leg: [105 142 133 143 144]
Deme: [ 53 173 204 141 138]
dedo: [120 137 163 107 103]
bem: [124 113 133 142 126]
Ziboz: [106 132 163 109 102]
where: [107]	dedo, 4
where: [132]	Ziboz, 2

nimo: [ 96 119 139  76  53 121 155  70 149  63 154 178 105 142 177 130 144 159
  63 154  89 148 130 123 148 104 160 100 152 100 130  70 110 191  92 121
 148 135 106  66 116 151 108 174 187 182 145 167  91 132 130]
Tufe: [124 103 129 126 121 122 124 122 129 124 124 127 122 129 129 124 130 127
 123 123 122 125 129 124 128 122 125 125 129 123 128 124 122 130 121 124
 123 128 123 121 123 128 130 128 158 128 124 129 126 128 123]
zavo: [130 130 127 128 130 131 130 130 127 129 131 130 130 127 128 131 128 128
 129 131 131 131 127 131 128 131 131 128 128 131 127 128 131 128 130 131
 131 128 130 130 130 130 129 129 130 129 131 128 128 128 130]
where: [159]	nimo, 18
where: [135]	nimo, 38
howmany nimo: [105]	1
where: [152]	nimo, 29

som: [195 125 125 125]
Kodil: [142 158 140 142]
potu: [175  96  51 143]
masap: [210 160 210 169]
Fuzep: [106  86  80  44]
gasu: [124 176 176 176]
baza: [136 154  49  62]
gev: [ 85 201 203 209]
kituz: [175 189  46 110]
howmany som: [125]	3
howmany gasu: [176]	3
howmany Kodil: [142]	2
where: [62]	baza, 4
howmany gev: [203]	1
howmany masap: [210]	2

zod: [168 121 189 151 124 148  42 126]
Tabez: [108 177  78 168 120  56 135 110]
zotut: [164 118 116 114 107  43 169  75]
dav: [ 83 185  49 131 130  81 120 132]
nira: [ 98 206  86 154 144 143 153 185]
kanag: [127 129  90 127 127 129 127 129]
vunov: [152 146  97  76 123 170 101 182]
sozo: [106 147  87 176 204 122 113 181]
where: [121]	zod, 2
where: [131]	dav, 4
where: [75]	zotut, 8
howmany kanag: [127]	4

ton: [137  79  90 133 215]
Lubo: [135  61 125 193 158]
rozu: [104 202 153  82 151]
Madig: [ 92 164 150  70  96]
nul: [137  79 161  40  70]
Febib: [ 92  57 150  46  96]
taf: [ 69 119  69 179 146]
where: [202]	rozu, 2
howmany taf: [69]	2

riram: [133 137 137 132 130 136 136 140 131 131 138 146 133 131 129 134 132 134
 139 134 137 134 130 137 137 135 137]
Zatuz: [133 148 146 132 130 151 134 140 131 131 138 144 133 138 129 135 132 134
 142 136 137 133 130 140 136 133 134]
sobo: [135 144 140 143 132 144 143 149 131 131 147 167 135 136 129 144 141 134
 143 139 154 136 145 148 140 133 156]
figis: [139 138 137 129 130 137 134 151 131 134 158 150 133 133 143 135 149 135
 142 142 136 133 131 142 144 133 171]
Sebus: [131 135 137 131 130 138 130 131 131 130 133 134 131 132 129 131 131 130
 135 133 131 132 129 133 135 133 133]
dato: [133 145 148 135 130 159 140 135 131 131 141 152 134 136 129 138 135 134
 141 136 143 135 135 142 137 133 136]
moso: [133 144 132 134 130 172 137 140 131 131 143 149 131 136 129 140 137 134
 144 139 139 135 134 145 141 135 138]
kura: [133 132 132 131 130 132 133 140 131 131 141 137 133 130 129 134 135 134
 135 134 136 131 130 135 133 132 140]
vinu: [158 151 145 134 130 137 134 165 135 137 184 163 140 137 129 141 159 150
 199 156 153 150 135 160 200 167 212]
kizu: [131 132 134 129 130 136 133 135 131 131 132 137 132 129 129 131 134 132
 133 132 152 132 129 133 131 132 135]
gim: [146 155 135 131 130 133 133 177 146 159 190 149 169 136 129 135 143 176
 152 154 155 131 130 142 144 133 178]
howmany dato: [135]	5
howmany kizu: [132]	7
where: [176]	gim, 18
where: [172]	moso, 6
asked: [131 132 134 129 130 136 133 135 131 131 132 137 132 129 129 131 134 132
 133 132 152 132 129 133 131 132 135]	kizu
asked: [133 144 132 134 130 172 137 140 131 131 143 149 131 136 129 140 137 134
 144 139 139 135 134 145 141 135 138]	moso

komud: [115 150 121 146 119 110  89 124 133 160]
bigak: [158 121  88 185 158 165 119 185 197  70]
nepa: [121 124 128 123 125 108 130 136 111 135]
buno: [111 162 122 155 114 108 114 119 146 181]
rut: [130 123 115 133 116 123 121 125 137 126]
fut: [130 126 141 140 136 108 128 137 130 123]
nez: [113 127 121 142 133 118 120 111 133 137]
vinum: [127 152 142 111 124  80 131 143  88 137]
howmany bigak: [158]	2
howmany bigak: [88]	1

zemis: [ 69  95 155 151  75  96 157]
befi: [131 113 131 132 118 131 148]
Baduv: [159 148 127 119 161 135  90]
vusi: [ 61  96 194 183  78  47  94]
dom: [ 84 109 161 163  99  76 116]
fel: [144 138 106 108 139 152  46]
tebub: [215 162  76  83 187 212 152]
howmany befi: [131]	3
where: [116]	dom, 7
where: [47]	vusi, 6

rabur: [102 108 102 108 136]
gon: [176  84 196 131 173]
mudo: [110 126 136 137 110]
Gek: [130 127 132 130 128]
futep: [141 125 143 135 144]
sesob: [105 143  61  99 157]
bepam: [123 132 127 134 115]
Loz: [180 114  85  42 200]
mepok: [128 130 119 120 109]
where: [141]	futep, 1
where: [125]	futep, 2
howmany mudo: [126]	1
howmany rabur: [109]	0
howmany futep: [124]	0

